In the rows, 128 means zero.
Families of rows that turns and mirrors carry onto each other, the same ones carrying the whole set onto itself: the rest of each named row's family, in list order
4 families of 8 rows
pipak: [134 131 149 137 125 132 120 139 118 128 123 148 119  93 131 133 125]
Gaz: [133 132 119 135 116 136 153 158 115 129 106 112 123 150 139 135 171]
zefav: [134 150 140 143 113 131 136 113 114 131 102 127 100 129 100 108 160]
Guzi: [142 154 160 121 129 136 106 158 115 156 123 146 117 129 145  93 134]
Mupil: [124 168 135 143 120 142 162 151 124 136 105 113 110 122 116 127 152]
dis: [149 128 139 123 118 151 126 102 122 114  97 135 115 135 109 110 171]
Biz: [143 167 137 119 135 147 147 121 135 119 115 133 107 102 120 119 117]
gebof: [149 112 126 114 123 126 122 136  95 129 112 129 123 164 116 125 164]
gulol: [158 121 137  93 140 142 118 147  96 123 115 138 126 147 102 131 140]
moriz: [158 139 119 108 126 140 139 116 112 119 102 119 113 164 109 113 161]
zave: [142 156 128 107 138 149 155 175 110 132 113 116 123 142 118 141 136]
gofo: [148 149 149 123 121 149 113 126 136 141 108 139 115 139 156  82 156]
fika: [136 132 159 130 127 134 113 143  96 138 115 146 115 112  95 126 138]
lugok: [156 145 104 107 131 135 156 124 128 114 117 114 116 152 141 123 139]
tufo: [145 167 162 118 133 148 114 143 129 148 115 144 112 125 140  85 131]
befo: [141 168 152 129 122 141 122 132 131 148 112 135 108 133 145  81 147]
dinev: [149 122 127 119 122 151 133 107 141 105 108 136 122 121 146 123 149]
vapa: [144 108 116 123 122 119 129 144 109 123 126 129 127 143 152 135 144]
Tem: [158 139 145  99 136 143 108 154 116 143 119 141 124 153 154  97 140]
lones: [146 145 139 114 136 123 128 157  86 143 122 130 113 140  93 127 132]
Sose: [129 123 145 141 113 161 137 140 134 120  96 133 125 113 134 132 171]
fal: [151 156 149 106 137 135 116 163 109 152 125 138 119 148 146  96 130]
lokap: [137 153 127 124 133 114 143 158 104 137 133 126 115 123 126 133 111]
pasok: [154 140 136 111 125 136 116 146 118 144 119 132 121 164 160  90 154]
semor: [157 127 129  93 144 144 129 149 115 117 126 141 130 127 135 139 117]
Puvob: [142 161 152 123 130 147 132 123 113 129 105 139 104 115  86 114 136]
Midok: [156 154 138 108 128 148 122 131 132 137 110 131 116 159 156  82 154]
buze: [146 153 126 107 130 170 160 138 137 111  96 115 120 140 124 131 156]
Zom: [137 150 153 114 135 171 142 155 130 121 103 136 124 104 113 139 137]
supa: [123 129 146 140 120 138 135 174 108 140 112 131 125 117 127 143 150]
Rel: [146 114 137 106 132 164 132 162 122 116 105 135 137 133 133 145 155]
beg: [129 147 124 149 112 121 147 116 129 125 116 122 107 118 140 116 146]

The rest of the family of Mupil: Gaz, zave, Sose, buze, Zom, supa, Rel
The rest of the family of Midok: Guzi, gofo, tufo, befo, Tem, fal, pasok
The rest of the family of Biz: pipak, lugok, dinev, vapa, lokap, semor, beg

Families of rows that turns and mirrors carry onto each other, the same ones carrying the whole set onto itself: the rest of each named row's family, in list order
5 families of 8 rows
Gomo: [123 134 142 110 138 132 150 141 122 144 117 119 139 133 126 110 131 151
 127 101 149 148 133 146 119 162 138 133 124 133]
zenos: [108 122 139 116 145 136 135 119 119 144 150 133 144 140 134 122 151 131
 114 104 103 103 154 132 130 121 129 148  97 124]
Riz: [ 89 131 143 125 132 126 132 145 108 130 167 112 114 137 151 112 112 150
 115 126 126 106 151 108  92 113 113 128 137 139]
fem: [118 139 136 123 138 114 131 145 121 115 165  97 114 127 141 100 122 159
 121 123 123 100 147 106 104 138 127 113 127 145]
Tuz: [113 117 142 116 148 113 142 107 111 145 149 131 129 145 125 128 135 131
 116 119 112 121 159 134 111 142 117 163  81 131]
naku: [124 125 145 144 136 128 142 147 138 110 134 105  94 121 150 130 112 132
 129 129 165 141 102 135 117 106 133 131 148 148]
guvu: [133 122 132 136 137 123 149 145 123 118 135 101  91 136 126 131 100 131
 129 134 175 140  94 127  97 123 119 130 141 147]
giror: [131 111 130 144 131 135 152 141 100 100 169 110  81 135 147 138 132 122
 116 139 122 122 126 111 118 105 117 144 116 127]
nekaz: [106 133 140 122 143 114 135 136 104 127 160 123 125 147 141  96 117 138
 114 124 126 120 144 113  88 119 126 100 132 154]
Gar: [ 85 142 144 126 141 136 140 143 131 119 154 119 108 132 130 101 124 156
 115 111 142 111 141 112  88 111 121 107 126 126]
kun: [115 132 139 122 139 120 132 139 130 130 121 130 159 145 125 122 118 141
 141  92 136 145 117 124 103 148 131 143 138 148]
Rog: [113 113 139 151 156 151 154 137 113 129 150 124 137 134 121 113 154 146
 126 144 127 136 124 155 115 121 135 132 124 159]
pamu: [124 108 140 127 145 143 150 123 119 144 120 136 121 147 118 150 126  98
 120 120 148 143 104 150 131 110 123 165 109 126]
lubud: [131 136 124 101 136 109 134 133 134 133 129 118 106 134 143 146  87 131
 135 105 144 118 124 109 119 109 126 141 100 105]
bazi: [129 138 132  93 121 109 143 112 102 141 142 123 105 133 144 140 112 138
 122  98 132 108 126 106 109 128 116 148 115 108]
zosa: [129 128 136 127 159 156 146 110 138 144 120 119 121 145 120 128 133 111
 131 115 149 144 100 149 134 125 130 160 107 127]
dob: [105 114 151 151 146 140 152 132 115 131 155 119 125 143 123 101 166 125
 115 142 129 126 120 141 118 140 130 138 132 160]
Sapem: [137 110 134 146 150 133 144 120 108 121 154 106  95 125 138 146 143 118
 130 146 126 108 125 119 117  91 108 147 116 123]
tafa: [123 147 146  98 125 116 150 129 121 115 142 116 110 157 143 128  95 110
 116 104 140 116 128 113 106 142 108 149 101 111]
pez: [151 149 135 115 141 130 139 146 127 130 140 119 115 126 124 136 113 120
 110 124 168 136  90 113 112 110 131 113 140 138]
guvap: [131 134 132 100 127 108 128 121 129 131 137 113  98 139 139 142  97 111
 114  98 153 105 125 107 114 122 114 148 118 111]
nibut: [135 120 137 148 154 126 157 123 108 138 172 100  95 132 137 150 133 123
 118 145 132 110 126 130 135 106 118 144 109 109]
dat: [126 114 133 130 142 140 148 126 110 129 166 105  75 131 137 133 133 118
 105 147 139 100 131 132 128  96 116 132 102 120]
gukop: [119  98 158 148 154 148 147 128 121 128 146 107 136 132 107 109 147 130
 110 148 131 132 121 128 108 122 142 128 141 152]
bozak: [105 120 151 117 163 122 143 115 118 127 150 114 128 150 127 129 165 128
 109 122 109 116 144 142 110 138 122 145  90 119]
vave: [139 127 123 132 119 138 137 148 125 131 136 118 109 128 132 125  84 128
 134 117 169 126 103 116 118 109 123 133 146 148]
gibol: [102 128 140 102 131 127 129 142 139 130 114 137 140 141 125 100 115 130
 131 102 138 136 118 121 104 141 139 132 124 160]
Gonu: [136 114 132 129 139 145 153 125 139 135 126 113 112 128 119 158 132 122
 130 118 150 125 104 143 141 125 124 178 106 117]
sibo: [155 105 125 122 141 120 147 119 113 139 133 116 124 142 128 150 126 103
 128 128 130 134 105 142 140 132 128 171 111 143]
relo: [110 121 130 109 147 122 142 120 111 153 150 126 139 154 110 118 138 127
 123 115 104 105 139 114 120 138 127 146  87 117]
Tud: [119 113 130 145 140 125 131 120 123 114 168 113  98 144 133 143 120 109
 117 139 128  94 113 112 109  84 112 141 116 137]
zov: [131 132 129 132 133 145 139 154 132 112 138 107 107 130 135 125 116 129
 125 121 166 122  90 125 114 108 127 116 161 138]
furid: [107 137 138 103 128 128 140 144 136 135 135 132 139 149 122 108 106 144
 114  93 152 137 128 140 115 156 141 135 124 149]
gato: [114 106 141 158 159 150 138 153 139 116 144 111 127 145 115 115 137 122
 118 142 144 139 124 152 122 117 132 133 126 165]
vuf: [152 115 130 124 151 132 151 117 135 129 124 125 120 140 108 143 136 112
 130 111 153 138  99 148 135 131 137 150 102 129]
Muf: [112 136 142 109 146 121 133 125 142 158 115 125 153 139 110 116 117 136
 126 101 155 121 125 146 110 140 132 137 121 142]
rufan: [ 88  99 139 134 142 129 147 116 113 133 146 115 118 150 133 116 136 138
 133 113 109 110 158 143 118 133 118 165 101 134]
kan: [124 148 110 104 127 112 134 133 121 132 140 128 100 145 152 141 102 131
 135  92 148 116 125 127 123 124 108 151  98 117]
vifod: [106 126 141 126 120  99 142 155 111 124 166 119 107 130 146 121 118 147
 121 130 124  97 146 100 101 120 126 119 127 139]
nim: [115 101 127 153 156 141 133 135 119 143 143 117 127 117 117 125 156 150
 126 135 137 131 121 142 125 100 140 127 139 157]

The rest of the family of vuf: Riz, Tuz, Rog, Sapem, guvap, zov, furid
The rest of the family of Tud: Gomo, Gar, tafa, pez, sibo, rufan, nim
The rest of the family of naku: lubud, zosa, dob, nibut, gibol, relo, vifod

Families of rows that turns and mirrors carry onto each other, the same ones carrying the whole set onto itself: the rest of each named row's family, in list order
7 families of 5 rows
kep: [132 127 103 148 131 117 144 116 139 109 135 171]
kav: [120 151 124 131 132 116 131 125 110 152 121 117]
Zak: [101 133 115 142 139 126 149 130 129 126 126 157]
ferut: [129 104 105 137 141 112 115 123 116 109 148 140]
Vefe: [120 157 131 140 153 123 125 117 133 142 117 146]
videl: [137 160 137 137 107 106 136 113 126 151 132 122]
gik: [147 113 124 153 146 108 133 127 160 121 129 139]
bave: [137 143 131 118 129  96 101 105 117 120 150 126]
Babus: [128 140 133 110  86 105 136 118 127 144 132 136]
Nobat: [160 137 137 104 119 130 118 101 137 122 140 138]
liv: [118 123 132 103 124 118 121 119 129 122 122 103]
Vubuf: [135 106 126 129 144 129 117 122 144 127 118 113]
devib: [145 121 122 103  99 129 140 108 134 106 149 145]
punas: [124 127 117 124 149 107 102 117 108 119 141 129]
putu: [154 147 133 113 156 122 117 112 130 127 132 148]
Rimut: [147 130 127 129 106  96 113 104 131 113 163 135]
Boda: [118 121 107 145 134 130 141 134 112 147 119 125]
gug: [134 136 128 142 125  84 150 122 151 114 145 142]
sar: [133 138 115 120 161 116 139 126 120 113 136 162]
Tudu: [132 142 123 111 136 135 105 100 121 130 114 132]
fonon: [107 120 113 136 100 134 154 119 140 122 139 149]
lifar: [137 154 146 130 123 132 117 101 147 145 122 132]
nub: [147 135 125 153  92 112 146 117 142 142 140 131]
zat: [130 131 135 127  86 139 133 102 151 132 136 134]
totin: [136 120 120 133 145 126 119 134 130 156 110 143]
nubik: [133 134 134 107 119 122 116 121 124 157 113 122]
kazo: [115 144 134 112 110  91 142 118 133 113 140 120]
doziz: [135 117 111 149 131 110 144 141 140 145 129 161]
Nuz: [129 142 115 129  96 109 146 103 136 105 145 159]
saro: [135 126 108 139 156 133 118 115 130 123 116 155]
Zizer: [132 151 126 105  99 120 123  93 124 118 133 135]
beba: [141 106 112 140 116 106 121 116 132 107 160 142]
meba: [126 120 109 114 127 121 154 126 122 103 147 160]
pagur: [134 111 107 158 108 128 148 131 134 139 131 133]
zuge: [131 129 119 135  94  98 155 130 139 136 140 155]

The rest of the family of totin: Babus, nubik, doziz, zuge
The rest of the family of Nuz: kep, Tudu, saro, Zizer
The rest of the family of lifar: Zak, Vefe, fonon, zat
The rest of the family of gug: gik, liv, Vubuf, kazo
The rest of the family of pagur: kav, videl, Boda, nub

Families of rows that turns and mirrors carry onto each other, the same ones carrying the whole set onto itself: the rest of each named row's family, in list order
5 families of 4 rows
U: [158 108  99 127 136 129 144 102 134 108 115 102 104 124 123 121 108 144]
B: [122 150 113 126 121 114 150 137 117 151 144 151 142 143 122 139 142 122]
C: [145 109 112 117 141 126 161 110 160 150 134 139 134 128 120 137 146 151]
S: [133 143 115 133 129 124 116 141 102 114 114 135 112 157 123 115 116 114]
R: [118 151 115 134 126 107 146 152 120 155 122 131 148 142 118 137 130 118]
A: [149  99  98 123 143 131 133 106 142 111 121 109  99 126 111 116 118 138]
D: [135 119 123 119 135 115 163 127 163 159 117 127 139 115 119 138 138 144]
E: [137 146 113 136 120 111 150 138 115 159 132 154 134 142 126 150 137 121]
Z: [139 139 101 140 116 119 134 135  92 118 121 119 104 141 124 117 114 112]
M: [126 139 101 134 123 120 121 132 100 110 131 120 107 142 112 117 116 109]
Q: [121 144 132 144 133 120 152 138 129 145 147 144 145 156 139 137 132 125]
H: [144 103 122 131 146 124 141 115 147 119 106  99 104 115 108 120 122 144]
T: [144 105 118 127 143 127 161 120 174 149 132 131 133 140 141 128 129 138]
Y: [126 134 112 147 136 116 124 141 104 116 112 102 112 142 107 118 112 118]
J: [151 112 119 120 142 136 128 112 137 101 105 116  99 133 123 108 115 141]
K: [157 114 112 122 138 120 160 105 156 148 127 136 136 126 124 152 130 152]
V: [145  99 115 131 136 126 132 116 157 112 125 112  95 126 129 115 105 120]
X: [131 149 121 119 127 117 140 141 132 152 122 162 146 151 131 140 132 124]
W: [123 140 130 146 127 117 123 134 112 107 138 125 106 139 127 123 107 106]
L: [150 117 125 105 139 128 151 111 167 139 114 145 132 128 131 133 131 152]

The rest of the family of H: R, D, Y
The rest of the family of K: U, E, Z
The rest of the family of B: C, A, M
The rest of the family of L: S, J, X

Families of rows that turns and mirrors carry onto each other, the same ones carrying the whole set onto itself: the rest of each named row's family, in list order
4 families of 8 rows
nik: [117 162 157 147 102 114 110 159]
bel: [143 146 145 132 114  87 134 145]
viled: [110 122 157 121 110  99 114 138]
gidur: [157 154 171 120  74 118 115 132]
vas: [125 161 179 150  96 106 122 119]
safu: [128 123 181 125  83 143 112 148]
godi: [124 151 154 153  80 118 126 163]
Nirel: [143 116 154 113  93 124 129 161]
fubun: [140 157 151 141 104  88 136 135]
Kod: [106 123 163 143 116 112 131 150]
sukim: [111 150 157 155  89 122 116 158]
fefi: [107 121 171 132 120 106 118 133]
dareb: [113 152 194 130  91 115 129 122]
pef: [122 121 185 132  84 127 112 161]
tapo: [127 156 188 143  83 113 116 117]
Bonu: [140 125 141 123 105 115 132 165]
kade: [135 130 149 114  85 128 133 160]
nobod: [129 151 187 152 103  98 114 122]
suz: [118 133 172 138  80 144 107 134]
Ral: [153 129 176 109 102 110 130 123]
Zegut: [102 126 164 135 114 113 119 147]
Voku: [166 152 165 128  73 114 130 133]
bem: [154 157 173 143  78 132 134 144]
kudil: [158 156 165 132  68 126 130 147]
kom: [150 127 140 132  96 115 121 162]
taf: [143 155 150 130 105  98 133 121]
zevor: [124 153 153 155  73 106 124 155]
sedu: [150 116 176 118  90 115 135 123]
dabe: [139 125 178 109 107 111 125 115]
lib: [140 126 183 108 113 125 119 124]
nube: [124 132 183 132  77 142 115 135]
vod: [145 148 157 124 108  86 140 147]

The rest of the family of Bonu: safu, fubun, sukim, fefi, tapo, Ral, kudil
The rest of the family of vod: gidur, Kod, kade, nobod, suz, zevor, lib

